Where one turn sends some rows of the set: a few examples, then the rows asked:
K_143: [  8  -4   5  -1   0  -5  -3  -2 -14   8  -3  -2  -3   0 -14   0   6 -13
   6   0 -12  -4  13 -13  -2   5   9  10 -15  13  -6]
K_213: [  5   6 -16  -2   6 -12  -3  10  -3  -2   7  -4 -17  -1   5   2   4   6
  14  10  -3  13 -15   7   1  -7   0  -6   0  10   1]
K_461: [  2   0  -2   4 -14  10   6  -8  -3   6  -7 -21   2  -1   5   9  -4 -15
   3   4   4   2  20   2 -15   6   7  -8   9   6  15]
K_838: [ -4  -6 -11  -5 -21  14  -3 -11  -6  -9   5 -19   7  16   8   3   1  -5
   0  -2   4  -3  13  -7  -5   3  -2  -3   8  13  18]
K_123: [ -5  11  -8  15   0  -1  -6   1  -2  -9   6   1  -7 -17  -1   1  -2  10
   9  -2   1  11  -8   7  -4  -8  -9   5   5  -1  -2]
K_353: [ -8 -15  14 -12 -15   1   9  -9   9  -5  -5   7  -2   9   2  11  17   0
   8   1  -2 -10   1 -11   4   2  13   1  -3   8  11]
K_726: [ -4 -11   0 -21   4  -3   2   6   7   0   0   3 -12  14   1  12  16  -2
  11   3  -8  -8 -11  -7   2  -3   7  -3  -7  20   3]
K_152: [ -4  15  -6  15  -1   5  -8   6  -3 -11   1   0  -3  -3  -5   9   0   1
   1 -14  -1   6  -3   3 -18  -3 -14   6  14   3   4]
K_96: [ -5   4  -3   1 -16  -4   1  -9   1  -8   3  -2 -13  -5   8  -7  -4  10
  13  10   1  12  -2   6  11   1  12  -6   4  -6   6]
K_936: [  3  -6 -17  -2 -12   8  -1   0  -9  -6   7 -19   5  16  10  11   8 -11
   0   0   5   3   6  -7  -8  -2 -12  -3   7  21  18]
K_592: [ -5  14  -3  19  -6   6  -6   3  -3 -12   0   1  -2  -4  -3   8   0   1
   0 -13   2   8   0   3 -15  -2 -13   6  16  -1   6]
K_813: [ -9  12  -6  10  -3   4  -9  -5   0 -11   6   0  -6 -15  -4  -4  -7  14
   9  -5  -2   5  -5   7  -5  -5  -3   5   5  -4  -3]
K_199: [ -8 -13   9 -20  -7   2   3  -5   9  -4  -3   5  -3  13  -3  11  15   2
   9  -2  -8 -17  -1 -10  -3   1  14   1  -6  12   7]
K_646: [  9  -6   8   6  -4  -7   1  -2 -15   8  -4   0  -3  -2 -10   2   9 -16
   5   3  -7   2  13 -13   2   5   6  11 -13  11  -3]
K_753: [-11 -14  11 -16 -14   2   7  -8  10  -4  -4   5  -8   9   4   6  11   1
  11   4  -3  -7  -1  -8  12   3  15  -2  -3   8   8]
K_743: [ -7  13 -10   7   2   3 -10  -1   0 -10   6  -1  -7 -14  -5  -3  -6  14
  10  -5  -4   4  -7   7  -8  -7  -5   5   4   0  -5]
K_396: [  2   4  -7   6  -8 -11   4   2  -2  -5   5  -1 -15  -5  11   1   4   5
  13  13   4  20  -9   7  10  -3   2  -6   4   2   7]
K_265: [ -1  -7 -12   0 -20  10   1  -7  -8  -8   5 -18   6  14  12   8   6 -10
  -1   0   7   3  10  -7  -4   1  -8  -3   9  15  20]
K_307: [  5   3 -10  -6   0  11  -2  -1  -3   7  -4 -24   0   4  -1   8  -5 -13
   5   0  -4  -7  15   2 -25   3   6  -9   5  15   9]
K_665: [ -7   7  -8 -12  -7  -1  -8  -8   3  -8   4  -5 -14   0   1 -11  -8  15
  15   5  -7   1  -3   6   2   1  16  -7   1  -2   0]
K_692: [  7   0  -6   7  -8   6   7   0  -5   9  -6 -21   0  -1   6  14   1 -19
   3   6   5   6  15   2 -16   3   0  -8   9  12  15]
K_7: [  1  -5 -19  -9  -8  10  -6  -1  -8  -6   8 -21   4  19   6   8   4  -7
   1  -3   0  -4   6  -6 -13  -2  -8  -4   5  23  14]
K_414: [ -4  12 -11  11   4   0  -9   2  -2  -9   7   0  -8 -15  -3   0  -3  11
   9  -4  -2   7  -9   8  -7  -8  -8   5   4   2  -4]
K_671: [ -6 -15  10  -8 -13  -3  11  -2   7  -2  -3   6  -9   7   9  12  18  -5
  10   8   2   2  -5  -7  14   0   8  -2  -2  10  11]
K_149: [  6  -6   9   4  -7  -5   1  -6 -14   7  -4  -1  -2  -2 -11  -1   7 -14
   5   2  -8   0  16 -14   3   7   9  11 -13   8  -3]
K_771: [ -6  16  -6  11   0   8 -11   4  -2 -12   1  -1  -3  -1  -7   6  -3   4
   1 -16  -4   1  -1   3 -20  -3 -10   6  13   2   2]
K_168: [ -3 -12   5 -19   2  -3   4   4   7  -1  -1   5  -5  14  -3  16  20  -2
   9  -1  -9 -13  -6 -10  -5  -3   8   1  -8  19   6]
K_281: [  6  -5   8   0  -4  -4  -2  -6 -13   6  -4  -1  -2   0 -13  -2   5 -12
   6   0 -11  -4  15 -14   0   7  11  10 -14   9  -5]
K_43: [ -2 -13   3 -11  -1  -7   9   7   5   0  -1   5 -12  10   7  16  21  -6
  10   8  -1   1 -11  -7   8  -3   3  -2  -5  19   8]
K_12: [ -8  14   0  16  -9   9  -7  -2  -1 -13  -1   0  -1  -4  -4   5  -3   3
   1 -14   1   5   3   3 -15   0  -9   6  16  -4   5]
K_601: [ -3 -16  13  -6 -12  -4  13  -2   6  -2  -3   8  -3   7   5  18  23  -5
   8   4   1  -2  -3 -10   5   0   6   1  -3  11  13]
K_197: [ -9  15  -3  11  -6  10 -10  -1  -1 -13   0  -1  -2  -2  -7   3  -5   5
   1 -16  -3   1   2   3 -18  -1  -7   6  14  -2   3]
K_454: [  9   3 -11   1   1   6   2   4  -5   9  -4 -22  -1   2   3  14   0 -18
   4   3   0   0  12   2 -23   1   0  -8   6  17  11]
K_691: [ -7  11  -5  14  -5   2  -6  -4  -1 -10   5   1  -6 -17  -1  -2  -4  12
   9  -3   1  10  -6   7  -2  -6  -6   6   6  -4  -1]
K_76: [-10 -12   5 -24  -4   2   1  -3   9  -3  -2   3 -10  13  -1   6  10   3
  12   1  -9 -13  -5  -7   4   0  15  -3  -6  14   3]
K_852: [ 10  -5   5   3   0  -7  -1   0 -15   9  -3  -1  -3  -1 -12   2   9 -16
   5   2 -10   0  11 -13  -1   4   6  11 -14  14  -5]
K_700: [  1   2  -4  -4 -10  13   0  -8  -1   5  -6 -23   1   2   1   5  -8 -12
   5   1  -2  -6  20   2 -20   6  10  -9   7   8  11]
K_69: [  0 -14   7 -10  -2  -6   9   5   5   0  -1   6  -5  11   2  20  24  -6
   8   3  -3  -5  -8 -10  -1  -4   2   1  -5  19  10]
K_487: [ -3  -5 -16 -11 -14  14  -7  -8  -6  -8   6 -21   6  19   5   3   0  -4
   1  -5   0  -8  10  -7 -11   1  -2  -4   5  17  14]
K_893: [  0   8 -16 -13   6  -5  -9   4   0  -5   7  -6 -16   2  -1  -6  -3  12
  15   5 -10   2 -11   7  -4  -4   9  -7  -2   8  -3]

K_936 turns into K_487
K_461 turns into K_454
Now these:
K_893 turns into K_96
K_813 turns into K_123
K_43 turns into K_76
K_149 turns into K_852
K_771 turns into K_12
K_168 turns into K_353

Where one turn sends some rows of the set: a few examples, then the rows asked:
K_568: [ -3  -2 -11   8  -6   2   7  19   9   3  14  -3  -5 -12  -5  -1   6   6
  -4 -12  -7  -4 -14   3 -11   7   8  -5   0  -1  10  -6  -6]
K_460: [-11  -6  -8   6   0  -2  -5  -8   5  -5  -4  -8  15   3   5  15  -3  17
   3 -15  16  10   9  -5   3 -12   4   7 -13  -3   1   4   7]
K_837: [  7  -2   4  -1   6   9   3   0 -13 -11  -3  -7   6   1   0   7   2  -3
   4   4  -1   6 -16   7  13  13 -14  21   7   7   1   2   6]
K_653: [ -4   1   1  -3   0  -2  14  -2  -7   0   7  12 -11   6  16  -1  -6  -8
 -10  -6   4 -10   9  15   2   2   0  -5   6 -10 -13   3   4]
K_703: [-16  -2 -10   7   4  -2 -10 -16   8  -2  -4  -4   8   1   8  11   2  16
   6 -14  17   5  11  -2   2 -13   4  -1  -9  -1   4  -1   2]
K_910: [-12  -5  -8   5  -3  -7  -3 -12   2  -2  -3  -2  11   1  11  15  -2  11
   0 -17  20   9  12  -4   0 -12   7  -1 -13  -2   0   3   2]
K_11: [  2   1  -3  -4   7   4  -3  -9 -11 -10  -4  -4   7  -5  -5  12   2 -11
   4   6   0   2 -10  11  18  15 -11   9  -8   2  11  -5   3]
K_516: [  6  -1   0   4  -2  -1   7  -3 -12  -6   4   1  -9  -4  12  -1  -8  -8
 -12  -9  -1  -8   9  16  10  12 -13  -7   6  -4 -12   4   1]
K_642: [ -5  -9  -6   1 -12  11   3  13  -4  -5  -1   4  -2   6   4  -3  -7  18
  -3   4  -4  -4   7 -11 -21   4   2  12  13  -2   1  -1  -3]
K_521: [  2   1   3  -3  -6  -1  11  -1 -15   0   2   5 -13   0  18   0  -2 -12
 -13  -8   1  -3  -5   5   2  10  -7  -3   6  -1 -18   3  -1]
K_730: [  6  -7  -8  20  -6  -3   8  17   3   3   9  -3  -6 -11  -4  -1   1   8
   0 -11  -3   1  -9   7  -4  12  -1  -4   4  11  12  -3 -13]
K_707: [ -4  -2 -14  21  -9  -5   8  11   5   8  19   1  -8  -6  -3   7   0   9
   5 -11  -8  -1  -9  -4  -5   4   5  -1  -4   7   7  -8  -8]
K_545: [  2  -8   1   3   9   1  12  -1 -10 -11  -6   3   9   7   0  11  -5  -4
   9   7   7   5  -4  13  14  13 -11  21   0   4  10  -1   2]
K_351: [ -4  10  -5   6  -2   7 -11 -12  -4   6  12   4   9   3  -9   8   0   4
   7  13 -13  -3  -8   1   8  -6   8  -6  -6  17   4   0   8]
K_648: [ -2   2  -3  -1  -5   3   9  -9 -13  -8   8  10  -8   3  18   3  -9  -5
  -7  -5   2 -10  13   8   2   3  -5   1  10 -12 -15   2   5]
K_679: [-11  -4  -6  10  -4  -2  -2  -7   6  -2  -4  -5  10   0   8  15  -1  16
   3 -19  20  11   8  -5   1 -14   8   4  -9  -5   3   1   3]
K_385: [  6  -2  -3 -10  -2   0  16   1  -3  -4   5   4  -9   0  17  -8  -6 -10
  -9  -1  -2 -12   3   8  17   1 -10  -1  -3  -3 -11   5   3]
K_865: [ 10  -3   3   6   2   8  -3  -4 -14 -10 -12  -4   6   0  -6   6  -3   0
   5   9   0   5  -4  10  17  15 -14  11   4  11  11   0  -1]
K_522: [-15  -5  -7   7   3   0  -6 -13   8  -7  -8  -8  11   4   9  13  -3  18
   6 -14  14   7  11  -4   7 -11   0   3 -11  -4   0   1   7]
K_397: [  4  11   0   8  -1   8 -12  -5  -1   8   8  -1   1  -4  -9  -3   3   3
  -2   6 -13  -6  -6  11  10  -3   4 -17   0  17   3   3   4]
K_179: [-16  -9 -10   5   3  -3  -5 -10  10  -7  -1  -4  14   1  11   8  -2  19
   3 -14  15   5  13  -2  -6 -11   5  -1  -8  -2   0   4   4]
K_87: [ -3  11  -1   1  -4  10  -9  -1   1   7   1  -1   5  -5 -13   4   7  -1
   2   8 -12   0 -18   2   8  -1  10 -11  -8  11  11  -5   3]
K_528: [  0  -8  -3 -10  -1   9  -3  14  -7  -3   4  -4   0   2   2  -8   2  12
 -11   5  -7  -5  -6  -5 -21   7  -2  10  12   8  -4   6   1]
K_872: [-11  -5  -9   2   2  -2  -8 -10   5  -5   0  -5  15   1   7  12  -1  18
   1 -14  18   6  13  -2  -5 -14   8   5  -7  -4   2   5   6]
K_888: [-15  -5  -7  11  -1  -1  -2 -10  11  -4  -5  -3  12   0   9  11   0  18
   7 -16  17   9   7  -3  -1 -13   8  -2  -7  -1   4   1   1]
K_53: [ -6  -9  -1  -5  -2  11   2  18   0  -1  -5   4  -1  11  -3  -7  -3  18
  -3   9  -2  -4   3  -3 -19   2   5  13  11   1   6   0  -2]
K_609: [  1  11   0  -4   4   4 -13  -9  -9  10   9   1  -1  -1  -3   1  10  -5
  -4   8  -8  -3 -16   5   3   0   3  -8   0  20  -1   3   3]
K_576: [  7  -6 -12   7  -3  -3  18  17  11   3  15   2  -7 -10   3  -8   4   3
   2  -7   0  -5 -13   5   2   1   2   3   0   9  13  -1 -10]
K_109: [  5  10  -1  -5  -2  10  -2  -2   5   8   5   4  -2  -1  -3  -9   6   0
   2  12  -8  -8 -12   4  15 -13   8  -7  -2  16   7   2   2]
K_176: [  4 -13  -4 -14  -8   8  10  15  -1  -6  -4   6   2   3   8 -16  -4   8
  -6  13  -1  -8   1  -5 -10   1   0   7   6   8   4   6  -5]
K_30: [  3  -9   1  -2 -10  12  -1  14  -6  -6  -6   0   2   2   1 -12  -7  14
 -11   7  -6  -5   8   0 -16   7  -1  -1  14   5  -2   7  -1]
K_417: [ 10  -3  -4  -6   5   5   6  -1  -5  -7  -6  -1  -1   0   0   0   1  -5
   7  10   3  -1  -8   4  23   6 -14  19  -3  10  14  -2  -4]
K_716: [ -3 -11  -3 -10 -10   8   6  15  -6 -10  -6   4   0  -2   6  -7  -3   5
 -12   2   1  -4   2  -2 -22  12   3   3   9  -7   3   0  -6]
K_812: [-13  -2 -10   3   1  -4 -11 -13   4   1  -2  -5   8   1   6  13   0  15
   0 -15  17   6  13  -5  -1 -15   7   1 -12  -2   1   1   3]
K_941: [  0   0   2 -11  -4   6   9  -3 -12 -13  -1   3   1  -2  12   2  -7 -12
 -12  -2  -1  -7   3  11   8  11  -7  -3   1 -14 -12   3   8]
K_811: [  3  -2  -3   7   2   3   5 -13 -15 -13  -1   4   9   2   2  16  -5  -5
  12   7   5   5  -3   8  16  11 -11  18   2   4   8  -3   2]
K_97: [  3  -3  -2  15  -7  -1  13  16   1   5  11  -3  -4  -7   0   4   5   2
   1 -11  -5   6 -25   0  -1   9   2   1   2  12   2  -1  -5]
K_270: [-16  -9  -8   6  -1  -5  -3 -13   5  -5  -8  -3  10   3  13  12  -4  14
   3 -14  17   7  14  -4   0  -8   2  -2 -12  -2  -2   2   1]
K_339: [ -6   8   0  -3   6   5  -9  -7  -3  11   5   6   6  10  -9   2   1   1
   1  16 -11  -6  -5   7   9  -6   7  -8  -9  15   2   2   9]
K_32: [ -4  -3  -8  18  -1  -8  14  16   8  12  13   1 -11  -1  -5   6   1   3
   4 -12  -3   0 -12   5   3   5   3   0  -7   6   9  -8  -8]

K_642 turns into K_707
K_730 turns into K_397
Now these:
K_609 turns into K_837
K_576 turns into K_109
K_910 turns into K_872
K_32 turns into K_339
K_270 turns into K_179
K_87 turns into K_11

Where one turn sends some rows of the set: a few examples, then the rows asked:
K_315: [ -6   2  -4   0 -30   6   3   7   5   8  -1  11  21   7  14  -1  21   2
  12   9  -9  -8   7]
K_795: [  4   1  -6  19  -7  11  14   4   5  14  10  19  19  -9   6  11  13   9
   2  10 -20   1   9]
K_330: [  6  -8 -11  19   5  18 -11  -9   1  -1  -4   7   7  17  14 -12  -6  -1
   4 -11  -4   0   8]
K_780: [ 10  -5  -7  38   2  16  -5 -14  -4  -2  -2  19   9  12  -1   4   5   3
  17   3  -6   4  -1]
K_372: [  8   5 -11  30  11  21  -8 -10  -5  11  -2   6  10  14   2  -4   5   5
   9  -6   0   8  -4]
K_9: [ 12   1  -2  12 -19  13  -1   1  11   7  -4  -5  22  15  26  -3  17  -5
  -9  -3  -6   2   3]
K_447: [  4   3   1   6 -29   6   6  -2   6  11  10  15  15  -4  10   3   8   0
   3   3 -20  -2  16]
K_913: [ 10  -5  -6  25 -19   5  10   1  12  10   7  16  29  -5  14   5   7   6
  -3  -1 -18  -3   7]
K_259: [  2  -4 -11  15  -4   9  -4 -13  -3  -1  -2  10   4  16   2 -15  -7  -4
  15 -11  -3  -3  12]
K_775: [ -2  -9 -11  21   1   9  -1 -13  -1  -9  -9   4  16  22  10 -10   0   1
  13 -14   0  -4   8]
K_465: [  9 -15 -10   8   0  22   4  -3   2   7 -13   2  18   5  -2  20   7   1
  24  -2   4   6  -1]
K_967: [  7   0  -3  10 -33   5  11  -1  13   4  -3  -5  22  13  15  -3   8   2
  11  -7   5  -3   8]
K_144: [  1   2   3  23  -3  21  -2 -22 -11   0  -1  12   2  12  -3   1   4   3
  20  -3  -6   2   9]
K_920: [ -4   5  -4   8 -16  11  15   5   0  12   8  18  14  -5   2   9  16   7
  13  12 -15  -3  12]
K_438: [ -7   5 -12  11  -3  14  16  10   3  11   0   2  28   5  16  12  21  15
   6   6  -4   2   5]
K_247: [  2  -7 -14  15  -2  11 -12  -6  -3  -9  -9  11   6  24  12 -10   4  -7
  13  -2  -2  -2   6]
K_747: [ 12 -10   2  27 -23   7   8  -3  17   6  -2   5  32   5  14  -6   9   3
  -1  -6  -8  -8   1]
K_419: [  3 -15 -10  24   2   5  -8 -13   3  -7  -6  13  10  16   5 -12  -2  -2
   9  -4 -11  -5   4]
K_327: [ -4  -1  -1  17  -1  25 -14  -9  -5   1  -8  11   3  18   4  -2  12   7
  21   6   1  -3  -2]
K_393: [  3   2 -11  20   1  16  15   8   6  17   7   8  25  -3  15  12  13  15
  -2   4 -11   4   6]
K_503: [ 15   1   2  11 -29   7   3  -7  15  11   6   2  10   3  12  -4   2  -3
  -3  -4 -11   1  10]
K_368: [ -8   7  -9   1 -13  14  13  10  -1  10   2   9  16   4  11  11  22  10
  14  12  -5  -1   9]
K_735: [ 11 -18  -5  14   4  25   0  -4   2  15 -11  11  20  -2  -9  11   7   0
  18  -2  -6  -1  -4]
K_511: [ -5  -1  -8  23   6  12  -4 -16  -1   2  -7  -2  11  19   2   1   7  15
  20  -1   4   4  -6]
K_442: [ 10 -13  -6   4   0  16   3 -13   0  10  -7   4   8   0  -9  19   5  -4
  18   2  -9  10   1]
K_373: [  8 -11  -4   7  10  24   2 -12  -4  11 -11  -2  19   4  -1  15  13  -4
   8  -4 -10   9  -1]
K_463: [ -4   5 -12   5 -21   4  10   5   9   9   0  -4  28  10  22   6  15  11
   8  -2   0   1   6]
K_475: [  6 -11  -6   4   1  23   1  -5  -8  14 -13   7  19   5  -9   8  18  -9
  20   0  -6   1  -2]
K_235: [  7  -3   2  11 -32   4  -1  -1   9   5  -4   9  20  12  10 -10  20  -8
   5   6 -11  -8   1]
K_991: [  6   4 -12  17 -10  11   5   7   9  15   2   1  32   5  25   3  16   6
  -9  -4 -10   4   3]

K_967 turns into K_235
K_463 turns into K_315
Now these:
K_393 turns into K_438
K_419 turns into K_330
K_373 turns into K_465
K_372 turns into K_511

